In the data rows, 128 means zero.
Some points, one per row:
180 87 124 109 58 105 139 148 129 109 175 133 175 114 114 164 95 119 121 117 84 117 151 99 136 109 112 100 109 124 126 111
152 95 144 165 119 157 93 113 127 120 75 149 108 131 151 107 158 128 128 128 128 128 128 129 128 128 129 129 129 128 128 129
172 92 105 101 54 88 155 158 125 100 217 103 193 84 92 169 61 118 136 122 84 138 126 75 129 100 85 129 129 128 128 129
122 104 108 127 91 89 153 138 91 114 200 89 154 91 107 158 83 128 110 121 90 114 117 104 131 125 95 103 117 66 156 113
135 121 141 152 132 159 107 125 135 131 84 159 112 155 148 107 160 136 107 127 114 107 159 164 143 137 171 121 113 183 114 126
108 160 126 118 158 137 134 135 142 140 113 113 111 130 123 126 138 127 164 146 173 154 88 117 121 118 114 163 148 107 122 135
162 77 122 114 54 99 142 148 106 113 195 121 174 99 112 166 92 114 102 108 61 97 152 109 137 109 117 83 94 104 146 111
104 162 136 117 162 138 129 125 136 151 113 150 123 167 138 123 148 127 136 115 157 148 140 111 116 134 134 145 138 136 116 150
143 112 106 112 84 92 152 146 111 111 198 100 169 92 99 156 75 121 138 134 107 138 112 87 130 117 89 118 127 76 144 113
138 146 140 120 146 136 113 116 143 133 100 138 123 136 135 115 145 126 146 127 150 146 130 143 118 128 129 129 129 128 128 129
136 143 145 119 148 146 110 116 141 132 94 147 119 143 140 118 154 125 139 120 143 137 138 150 122 133 147 130 137 160 128 129
71 142 141 172 186 143 107 97 92 146 73 122 75 144 157 93 167 141 89 130 134 107 131 186 132 152 170 126 126 131 150 140
148 91 150 172 120 161 88 111 119 117 67 156 99 136 160 107 169 132 73 120 83 66 169 214 152 141 198 93 95 192 125 119
170 101 117 96 65 98 151 151 133 111 197 112 183 94 100 167 78 128 128 128 128 128 128 129 128 128 129 129 129 128 128 129
110 145 124 137 159 135 123 119 129 134 111 116 114 117 129 105 131 136 137 136 150 141 98 141 124 137 124 149 145 121 135 135
83 151 129 159 177 139 113 99 111 139 89 116 89 133 145 96 145 142 118 144 151 129 117 169 128 149 146 142 143 130 141 141
74 189 114 96 186 114 154 124 134 149 147 98 125 127 119 119 120 135 179 121 201 190 83 87 94 138 76 177 170 71 138 153
120 147 132 136 155 143 126 130 148 140 87 135 105 153 133 118 148 127 145 153 157 136 115 128 136 128 139 153 135 135 109 124
144 132 147 130 140 151 107 115 142 128 82 159 113 155 145 114 161 127 124 122 137 120 150 161 131 137 163 128 132 183 111 146
141 126 145 140 142 150 104 113 133 132 81 160 108 151 153 111 163 135 108 115 125 110 161 169 137 143 170 120 125 183 113 142
176 93 102 105 53 88 158 157 125 99 213 103 194 88 88 170 55 115 138 135 90 141 123 71 130 110 80 110 121 93 134 108
149 135 140 123 133 156 114 137 161 135 84 167 125 165 141 122 158 123 135 130 139 134 152 127 129 122 152 141 128 175 97 130
135 126 131 138 139 146 118 123 141 124 94 139 121 135 136 109 139 132 133 133 137 128 132 145 127 139 146 141 134 157 115 130
103 118 127 166 146 140 107 108 107 126 91 109 93 103 142 99 139 139 106 143 118 104 107 181 134 143 152 121 124 129 151 129
152 136 144 110 133 149 119 141 163 139 97 162 125 152 136 131 158 119 148 126 146 135 142 123 127 115 139 146 128 161 101 130
127 164 133 89 154 129 145 133 161 142 134 146 144 153 121 131 135 125 169 112 176 176 124 84 102 130 106 165 154 128 128 129
138 126 146 145 137 150 102 113 139 134 80 158 118 154 146 110 157 130 111 131 126 118 160 159 132 139 173 125 121 184 115 142
149 147 136 106 132 147 120 144 164 138 107 154 127 144 124 131 150 119 158 128 153 149 128 113 124 114 125 153 135 150 105 135
176 88 119 110 61 104 141 143 131 108 183 133 171 115 111 164 94 116 121 121 84 114 152 99 140 109 119 99 109 124 124 111
85 118 128 189 162 148 102 99 98 126 74 112 73 119 149 86 149 143 84 156 113 89 117 205 146 150 129 129 129 128 128 129
111 147 126 134 162 133 120 108 129 134 102 119 109 130 133 100 135 130 139 134 155 146 119 147 120 138 137 145 145 136 135 129
144 116 159 135 127 163 101 129 148 138 75 189 101 177 158 130 188 120 99 107 118 87 176 164 144 124 183 113 101 189 98 130
81 149 121 172 180 146 121 107 109 137 86 116 81 134 146 93 147 144 108 148 143 113 112 171 132 149 153 138 130 126 138 130
133 154 138 104 149 140 133 138 159 139 119 146 133 152 130 126 147 125 157 115 159 157 131 107 114 128 122 158 129 128 128 129
103 162 126 113 161 137 138 128 144 143 117 128 123 142 130 116 141 134 159 128 172 163 110 107 112 133 110 163 155 122 116 145
Here are 24 more points, each followed by its number:
182 88 124 108 57 105 142 149 131 106 186 130 175 114 107 163 88 113 122 121 89 120 147 92 131 107 111 102 113 126 123 109 0
126 135 146 128 149 145 109 109 133 131 95 141 114 135 140 111 153 131 129 118 141 129 137 159 121 133 146 129 135 160 126 147 1
128 162 134 89 148 126 138 132 160 140 134 149 142 149 122 132 136 123 169 107 174 172 129 90 102 127 107 159 149 132 109 156 2
173 91 111 105 53 94 151 154 123 103 208 111 189 91 95 170 69 115 128 126 80 125 136 80 131 110 94 99 113 99 141 105 3
169 139 131 112 117 145 118 147 180 129 100 160 136 154 124 132 136 117 164 147 153 154 130 104 132 113 134 148 138 166 87 125 4
49 160 128 164 201 142 128 115 100 157 82 108 59 145 144 98 166 140 110 151 166 116 93 129 128 128 129 129 129 128 128 129 5
40 129 124 206 191 141 106 85 65 141 71 87 49 110 156 74 153 151 73 156 122 76 97 221 144 159 171 115 120 98 176 119 6
112 131 112 112 121 103 155 141 115 124 185 100 149 102 109 144 91 129 143 128 127 158 97 87 120 124 78 139 133 71 145 125 7
95 158 126 136 173 134 123 107 123 134 105 109 108 124 134 106 134 131 141 136 162 146 100 147 119 128 129 129 129 128 128 129 8
129 126 137 140 136 147 111 119 139 126 97 145 113 137 142 110 148 135 118 122 126 118 139 161 130 136 129 129 129 128 128 129 9
139 115 143 159 132 161 107 123 139 131 80 162 116 153 150 108 156 136 103 128 113 108 159 162 140 138 172 123 115 186 106 128 10
168 82 115 113 51 97 149 148 116 107 207 111 183 92 103 167 76 118 116 114 69 116 142 91 135 107 101 94 106 102 143 108 11
81 178 118 118 183 129 145 131 139 143 127 109 112 135 123 112 126 135 169 141 193 178 85 98 107 137 95 179 161 93 124 145 12
159 129 144 102 110 133 120 135 149 130 124 168 138 156 131 146 151 112 133 112 127 124 159 117 128 117 141 119 118 157 103 133 13
139 145 143 99 137 144 127 132 152 142 110 163 129 163 135 132 157 119 143 109 150 143 147 115 122 123 132 143 138 155 108 145 14
130 147 128 131 149 146 127 134 152 138 96 137 111 153 131 120 143 122 145 156 158 128 128 129 128 128 129 129 129 128 128 129 15
33 162 124 178 211 134 121 89 82 148 84 92 59 129 146 80 152 150 128 128 128 128 128 129 128 128 129 129 129 128 128 129 16
127 145 138 123 151 135 114 115 139 133 101 134 119 130 139 110 147 128 139 118 146 143 126 144 118 130 134 136 136 148 131 148 17
153 111 107 105 79 89 154 148 120 112 199 95 173 90 96 161 75 120 141 133 106 139 112 80 127 113 87 117 129 128 128 129 18
171 87 113 106 52 90 148 150 120 104 208 111 187 89 101 172 76 116 128 117 74 125 130 84 129 107 92 100 113 128 128 129 19
124 136 128 136 144 142 121 121 138 128 107 128 122 127 131 109 135 133 140 136 146 141 119 138 124 138 134 144 137 142 123 133 20
157 122 151 118 121 156 109 133 156 131 84 176 113 168 145 135 170 115 127 118 130 128 128 129 128 128 129 129 129 128 128 129 21
173 79 131 118 59 108 133 139 119 110 174 143 161 119 119 164 109 116 102 105 71 91 170 120 139 118 134 87 100 133 128 117 22
137 109 108 114 87 94 152 142 111 111 192 93 160 92 102 158 83 122 131 128 106 129 116 95 126 115 90 109 123 79 151 114 23
Which of these numbered points is nearest to each point below, ignoring the 3 directions in which the first points spread most? Its number follows each.
161 127 148 104 112 132 124 138 148 132 119 165 137 160 130 149 150 116 130 112 127 123 161 121 130 117 144 118 121 157 106 136 > 13
128 122 140 143 137 150 110 122 133 130 89 146 114 142 148 110 155 135 110 115 123 115 147 162 128 128 129 129 129 128 128 129 > 9
125 90 116 143 82 104 142 138 86 125 182 110 151 110 118 150 96 128 82 124 67 92 143 123 141 124 123 129 129 128 128 129 > 14
49 121 129 206 186 145 101 95 66 137 65 97 47 113 158 80 163 152 65 154 114 70 107 225 147 161 179 107 111 113 173 116 > 6
17 181 119 161 225 130 140 105 91 162 101 92 62 140 138 94 153 150 121 143 189 138 76 146 114 155 129 129 129 128 128 129 > 5
137 84 121 132 80 100 146 134 91 117 185 112 152 105 120 156 97 126 91 112 75 93 147 122 138 123 125 84 102 100 150 109 > 22
39 180 116 125 196 102 149 109 87 155 144 67 87 115 120 119 126 131 148 145 187 153 56 119 105 136 85 155 156 27 169 139 > 13
113 161 118 117 146 118 140 129 132 133 133 116 118 137 113 129 118 126 153 145 170 159 105 101 122 127 107 151 151 99 125 134 > 0
77 170 117 137 190 119 131 104 120 140 114 85 104 109 127 98 120 142 156 147 128 128 128 129 128 128 129 129 129 128 128 129 > 8
125 88 123 125 83 97 144 135 90 116 193 112 153 98 115 158 102 122 89 100 73 90 141 120 128 128 129 129 129 128 128 129 > 14
135 132 132 139 142 147 117 121 142 126 102 136 118 132 138 111 136 137 132 132 137 132 128 145 130 138 141 137 134 154 116 131 > 20
81 164 125 142 181 122 125 102 110 135 112 96 104 112 132 100 131 138 145 140 167 147 88 148 114 143 119 153 155 99 152 146 > 17
146 107 141 158 123 152 97 114 126 120 84 137 110 118 144 110 147 133 107 134 102 98 139 182 145 133 164 114 116 168 128 125 > 20
134 129 128 138 144 143 118 128 141 125 98 136 122 135 137 110 140 136 134 135 135 134 125 146 129 137 140 139 130 153 113 129 > 20
136 152 128 110 144 141 129 135 157 134 106 135 125 140 127 131 137 120 166 151 161 155 107 112 123 117 119 156 143 127 109 126 > 4
127 161 138 92 149 133 134 133 148 140 124 151 139 155 130 132 144 128 128 128 128 128 128 129 128 128 129 129 129 128 128 129 > 13
166 100 128 114 81 121 140 147 141 122 165 144 174 131 116 150 106 127 122 122 97 136 155 92 135 111 117 124 109 141 118 123 > 10
142 147 132 117 137 141 129 138 160 135 106 138 124 143 125 129 142 120 160 146 162 152 116 112 126 118 123 152 140 140 106 129 > 4
125 141 139 122 148 141 111 112 137 132 101 135 120 134 136 113 145 127 134 121 145 141 128 146 119 131 139 136 136 156 126 150 > 1
130 141 131 131 142 148 118 136 154 137 88 150 109 155 135 122 154 123 139 143 152 135 130 126 135 123 147 150 130 128 128 129 > 15
109 159 127 116 167 136 134 132 143 142 109 136 113 147 132 117 144 132 152 125 169 155 118 117 116 133 119 163 149 124 116 143 > 12
150 131 144 125 135 153 110 133 159 136 83 175 118 166 142 127 165 122 128 123 140 122 158 141 138 128 161 136 127 186 95 136 > 12
183 81 117 116 49 96 150 153 127 104 195 124 187 106 100 166 69 118 118 128 70 120 147 86 141 104 111 98 106 122 125 105 > 10
186 95 107 107 53 91 156 155 138 100 207 117 197 99 91 164 63 115 138 133 89 138 136 69 134 110 91 114 125 111 122 108 > 10
140 113 142 141 132 157 108 120 141 126 87 156 111 148 145 110 158 136 107 119 117 128 128 129 128 128 129 129 129 128 128 129 > 21
142 151 142 101 141 137 132 133 158 137 120 167 138 167 136 132 148 125 149 105 157 150 156 105 114 131 130 145 142 162 94 152 > 2
0 205 112 138 236 113 151 101 83 165 131 73 67 127 134 97 139 151 143 134 207 161 61 124 95 157 129 129 129 128 128 129 > 5
133 163 137 90 149 133 139 137 155 137 127 153 140 157 128 135 139 124 165 109 169 168 136 94 106 128 111 155 147 143 106 156 > 2
102 170 115 99 157 106 147 130 131 139 156 94 124 111 103 138 110 124 173 134 181 176 80 90 108 118 83 158 161 65 146 139 > 23
106 163 126 117 166 135 138 132 147 139 114 128 118 146 130 121 141 133 158 128 173 158 113 111 113 134 115 161 151 125 116 145 > 12
170 111 107 91 68 91 156 154 141 109 205 97 187 88 92 166 59 118 164 134 111 155 111 68 121 107 74 124 129 128 128 129 > 18
76 119 98 134 118 78 158 131 70 121 211 52 137 63 101 143 69 132 117 140 103 124 78 108 127 126 81 117 126 18 185 108 > 6
134 143 135 126 146 140 117 116 140 124 104 137 126 132 131 109 134 128 128 128 128 128 128 129 128 128 129 129 129 128 128 129 > 3
169 93 116 105 59 93 149 151 119 105 206 115 181 92 102 166 78 119 125 115 81 125 141 88 132 109 100 97 111 103 136 116 > 11
176 68 126 125 51 107 134 144 114 104 186 137 169 109 122 166 97 122 89 109 50 76 169 119 147 117 135 73 89 130 132 105 > 22
136 146 138 123 150 138 118 120 143 129 101 134 125 137 133 108 133 129 146 135 152 148 123 137 122 135 135 145 147 152 120 145 > 20
166 138 145 114 122 149 116 140 170 131 95 164 129 157 132 131 152 116 148 136 143 137 144 118 132 116 142 137 127 168 89 128 > 4
134 102 140 158 131 151 96 112 121 123 84 133 106 120 144 109 147 130 103 130 101 94 137 186 144 135 165 113 110 164 136 123 > 20
166 146 128 86 115 119 137 143 161 128 142 135 154 136 114 149 116 110 174 129 157 166 122 82 117 113 103 145 147 134 109 136 > 0
50 151 139 175 198 141 112 90 83 151 81 111 67 138 156 87 166 144 89 130 145 106 117 191 128 158 157 131 129 113 161 141 > 22
